Each path below is one point turned by a fixed rotation once a step. After each direction that follows a path, write how fast that rotation turns it, in deg/step (0 if it stays still).
Each turn is a multiple of 5 degrees from 10 to 175, or 0.
Each row of a path follows its step; steps can be skipped.

step 2: |  0.376 | -0.194 |  2.398 |  1.151 |  1.093 |  0.565 | -0.747 |  0.633 |  2.239 |  2.125 |  2.341 | -1.109 |  0.889 | -0.988 | -0.860 | -4.784 |  2.292 |  2.352 | -3.635 | -1.599 | -0.091 |  0.634 | -0.373 |  1.736 | -1.308 |  0.521 |  1.109 |  0.516 |  4.685 | -0.713 | -0.506 | -0.185 |  1.203 |  0.658 | -3.190 | -1.990 |  0.237 |  2.256 | -1.256 | -2.461 |  1.105 |  0.318 |  0.644 | -2.341 | -2.023 | -0.222 | -0.814 |  1.012 |  3.318 |  3.057 | -0.867 | -0.397 |
step 3: | -0.660 |  1.083 |  0.666 |  0.487 |  3.329 |  3.335 | -2.639 |  0.586 |  0.241 |  0.881 |  2.658 |  0.519 |  1.411 |  0.202 | -1.030 | -3.118 | -0.835 | -2.722 |  1.034 | -1.892 |  1.767 | -3.778 | -1.270 | -0.396 |  0.437 |  3.260 |  1.192 | -0.476 |  0.940 | -0.280 |  0.925 | -1.097 | -0.436 |  0.389 | -1.102 |  0.866 | -2.201 |  1.823 | -1.046 | -2.675 | -0.916 | -0.916 |  2.588 |  0.767 |  0.729 |  2.991 |  0.521 | -2.036 |  1.900 |  0.957 |  0.334 | -4.746 |
step 8: | -0.306 | -0.360 | -0.827 |  2.118 |  1.997 | -0.031 | -3.006 |  3.566 | -1.550 | -0.934 | -1.185 | -2.449 | -1.630 | -1.436 |  0.294 | -1.666 | -2.532 | -1.820 | -0.922 | -2.358 | -1.802 | -1.839 | -2.314 |  3.816 |  0.653 | -0.625 | -0.450 | -0.421 |  0.830 |  0.931 | -0.415 |  2.106 |  2.015 | -3.929 | -2.053 |  0.652 | -2.283 |  0.045 |  2.185 | -0.765 | -0.498 |  1.519 |  2.056 | -1.397 |  0.655 |  0.014 |  1.788 | -0.304 |  1.434 |  1.516 | -3.704 | -3.116 |
step 13: |  4.505 | -1.903 |  0.488 |  3.008 |  3.161 | -0.391 | -0.076 |  2.334 |  0.245 |  0.447 | -0.096 |  0.560 | -1.237 | -1.570 |  1.910 | -2.789 | -1.982 |  1.860 |  0.263 | -1.266 | -1.514 | -1.839 |  1.339 |  2.119 | -1.075 | -2.212 |  0.061 | -0.830 |  1.302 |  0.695 | -1.626 | -3.518 | -1.810 | -0.098 | -0.041 | -0.742 |  0.381 |  2.800 |  1.666 | -1.573 | -2.733 | -0.734 | -0.456 | -4.244 |  0.472 | -0.054 | -1.483 |  0.042 | -0.022 |  3.609 | -0.855 | -0.020 |
step 14: | -0.667 |  0.340 | -0.090 |  1.520 |  1.569 |  1.638 | -2.193 | -0.099 |  3.666 |  0.973 |  2.579 | -1.232 | -1.344 | -0.642 | -1.132 | -3.533 |  1.337 |  2.179 | -1.876 | -3.025 | -2.789 | -0.395 |  0.257 |  1.885 | -2.918 |  0.435 | -0.491 | -1.093 |  2.813 |  2.156 |  1.303 | -0.916 | -2.738 |  0.495 |  1.218 | -2.989 | -2.806 |  0.124 | -0.411 | -0.970 | -1.112 |  0.157 |  3.018 |  0.770 | -2.464 |  0.504 | -2.383 | -0.304 |  1.827 |  0.354 | -1.234 | -1.664 |
step 15: | -0.729 | -1.624 |  2.467 | -0.167 | -0.040 |  3.820 | -1.233 |  2.232 |  0.366 |  2.466 |  0.278 |  1.823 |  1.624 | -0.856 |  0.252 | -1.215 |  1.029 |  0.127 |  1.642 | -0.455 |  1.125 | -3.660 | -1.735 | -0.905 | -2.578 |  1.497 | -1.963 | -3.735 |  0.855 | -3.150 | -0.372 |  0.978 | -1.700 | -2.852 |  0.148 | -0.114 | -1.961 |  2.262 | -2.070 | -2.585 | -1.489 | -1.869 |  0.843 |  1.691 | -0.648 |  1.236 | -2.849 | -2.935 |  0.023 |  0.441 | -0.230 | -2.894 |
step 20: |  0.326 |  0.154 |  1.368 | -0.557 |  1.803 |  0.067 | -2.073 | -0.183 | -1.784 |  0.191 |  0.558 | -3.359 | -0.911 | -0.389 |  1.854 | -2.492 | -0.164 |  0.623 | -2.735 |  0.410 | -3.010 | -1.887 | -4.625 |  1.520 |  1.742 |  1.709 | -0.972 | -0.076 |  1.711 | -2.330 | -2.539 |  1.611 |  3.150 | -1.270 | -4.092 | -0.790 | -1.621 |  0.735 | -0.024 | -0.555 |  0.145 | -0.306 |  1.750 | -0.087 | -0.707 |  0.392 | -1.169 | -2.890 |  1.128 |  0.943 |  0.210 | -4.510 |
step 24: |  0.503 |  3.010 |  1.617 | -0.068 |  0.839 |  1.336 |  0.383 |  1.852 | -1.687 |  1.892 |  1.017 | -0.126 | -0.131 | -1.162 |  1.352 | -1.377 |  0.712 |  0.847 |  1.154 |  0.618 |  0.040 | -1.497 | -0.766 |  0.690 | -3.028 | -3.119 | -0.220 |  1.513 |  2.001 |  1.085 |  0.123 |  0.162 |  2.407 | -1.066 | -0.642 |  2.101 | -0.617 |  3.697 |  2.956 | -4.458 |  0.877 | -2.749 |  1.705 | -2.211 | -4.363 | -1.586 |  0.544 | -0.257 | -1.695 |  3.043 |  1.268 |  0.028 |
step 27: |  0.055 | -1.425 |  0.079 |  1.078 |  0.600 |  2.364 |  0.253 |  3.097 |  2.494 |  2.963 | -1.422 | -0.132 | -0.714 | -2.974 |  1.595 | -0.566 |  1.993 |  1.461 |  2.458 | -1.372 |  1.169 | -0.512 | -1.579 | -0.080 | -3.555 | -3.470 | -1.625 | -1.968 | -1.291 |  0.734 | -1.584 |  1.011 | -0.264 | -5.313 | -0.847 |  1.642 | -2.163 |  3.023 |  0.839 | -1.614 | -0.536 | -2.274 | -0.487 | -1.068 | -2.352 | -1.148 | -1.166 | -1.243 | -0.432 | -1.217 | -1.231 | -1.069 |
step 29: |  0.989 |  0.726 |  1.033 | -1.295 |  2.455 |  0.088 |  1.231 |  1.361 | -0.184 |  1.383 | -0.174 | -0.749 |  1.051 |  1.374 |  0.523 | -3.603 | -0.684 |  0.416 | -1.931 | -4.254 | -1.085 |  0.767 | -0.824 | -1.718 | -3.028 | -0.060 |  0.245 | -2.378 |  4.539 |  0.087 |  2.397 |  0.900 | -2.002 | -1.336 |  0.210 | -3.500 | -0.780 |  0.495 |  1.265 | -3.111 |  0.808 | -1.319 |  3.227 |  1.795 | -2.751 |  1.727 |  0.049 |  1.362 |  2.136 |  1.590 |  1.718 | -0.736 |
Directions:
| -0.132 | -1.244 | -0.462 |  0.445 | -0.022 |  0.710 | -0.252 | -0.299 |  0.266 | -0.037 | -0.357 | -1.034 | -0.092 |  0.072 | -0.292 | -0.386 | -0.067 | -0.176 | -0.134 |  0.416 | -0.277 | -1.038 | -0.124 | -0.524 | -0.353 | -0.380 | -0.219 |  0.610 | -1.049 | -0.358 | -0.307 |  0.561 | -0.376 |  0.830 | -0.514 |  0.308 | -0.214 |  0.042 | -1.021 |  0.147 |  0.234 | -0.429 |  0.851 |  0.717 | -0.002 | -0.480 | -0.607 | -1.330 | -0.346 | -1.082 | -0.209 |  0.226 |
65
|  0.334 | -0.574 | -0.372 | -0.158 | -0.187 | -0.021 | -0.281 | -0.743 | -0.516 | -0.420 | -0.386 | -0.546 | -1.154 |  0.043 |  0.522 |  0.988 | -0.186 | -0.205 |  0.384 |  0.294 | -0.431 |  0.203 |  0.249 |  0.713 | -0.071 | -0.255 |  0.542 |  0.410 | -0.144 | -0.354 | -0.935 |  0.456 |  1.215 | -0.631 | -0.333 | -0.347 |  0.498 |  0.831 | -0.266 |  0.004 | -0.223 | -1.504 | -0.062 | -0.323 | -0.658 | -0.416 | -0.679 |  0.838 |  0.183 |  0.772 |  0.095 | -0.358 |
95
|  0.998 | -0.434 | -0.081 | -0.139 |  0.245 |  0.360 |  0.201 |  0.536 | -0.479 | -1.135 | -0.103 | -0.024 |  1.090 | -0.871 |  0.495 |  0.640 |  0.693 |  0.799 |  0.101 |  0.309 |  0.263 | -0.134 |  1.143 |  0.005 | -0.281 | -0.590 | -0.790 |  0.286 |  0.792 |  0.546 |  0.079 | -0.367 |  0.461 |  0.066 |  0.405 |  0.459 |  0.138 | -0.204 | -0.692 | -0.335 |  0.909 | -0.814 | -0.617 | -0.127 |  0.145 |  0.610 |  0.338 | -0.480 |  0.278 | -0.250 | -1.001 | -0.047 |
125
|  0.482 |  0.370 |  0.050 | -0.656 | -0.553 |  0.718 | -0.017 |  0.163 |  0.988 |  0.021 |  0.903 | -0.861 |  0.076 |  0.128 |  0.321 |  0.519 | -0.182 | -0.392 |  0.124 | -1.192 | -0.478 | -0.264 | -0.382 |  0.060 |  0.363 |  0.022 | -0.038 |  0.824 | -0.263 |  0.875 |  0.655 |  0.234 | -0.308 | -0.335 |  0.707 | -0.265 |  0.720 |  0.983 |  1.263 |  0.283 |  0.619 | -0.924 |  0.565 | -0.263 |  0.512 |  0.519 |  0.143 | -0.075 | -0.209 | -0.718 |  0.077 |  0.463 |
140
| -0.043 | -0.227 |  1.769 | -0.842 | -0.439 |  0.786 | -0.159 | -0.656 |  0.168 |  0.747 | -0.770 | -0.546 | -0.335 | -0.076 | -0.518 | -0.380 |  0.952 | -0.825 | -0.197 |  0.400 | -0.121 | -0.093 |  0.241 | -0.464 |  0.129 | -0.063 |  0.176 |  0.651 |  0.560 |  0.598 |  0.205 | -0.647 |  0.281 | -0.353 |  0.193 |  0.446 | -0.642 |  0.474 |  0.261 |  0.354 | -0.524 |  0.260 | -1.219 |  0.728 | -0.170 | -0.161 | -0.563 | -0.016 |  0.302 |  0.188 | -0.789 |  0.275 |
85
| -0.544 |  0.972 | -0.587 |  0.508 | -0.341 | -0.306 |  0.481 |  0.411 |  0.399 | -0.975 |  0.224 | -0.466 | -0.680 |  0.443 | -0.464 |  0.191 | -0.132 | -0.790 | -0.408 |  0.238 | -0.315 | -0.337 | -0.195 | -0.281 | -1.010 | -1.019 |  0.661 | -0.007 |  0.836 | -0.079 |  0.496 | -0.748 |  0.046 |  0.715 |  0.929 |  0.466 | -0.905 | -0.572 | -0.036 |  0.221 |  0.741 | -0.564 | -0.006 |  0.070 | -1.013 | -0.127 | -0.250 |  0.515 |  0.319 |  0.125 |  0.342 |  0.685 |
145
| -0.253 |  0.432 |  0.126 |  0.435 | -0.246 |  0.690 |  0.188 |  0.101 | -0.302 | -0.128 |  0.089 | -0.769 |  0.136 | -0.141 |  0.262 | -0.655 | -1.455 | -0.126 |  0.205 | -0.069 |  0.318 |  0.334 |  1.049 | -0.568 |  0.089 | -0.826 | -0.215 | -0.681 |  0.339 |  0.480 | -0.206 | -0.389 |  0.275 |  0.004 | -0.334 | -1.135 |  0.569 | -0.463 |  0.059 |  1.636 | -1.456 | -0.344 | -0.024 | -0.191 | -0.389 | -0.064 |  0.567 | -0.322 | -0.066 | -0.413 | -0.344 |  0.050 |
85
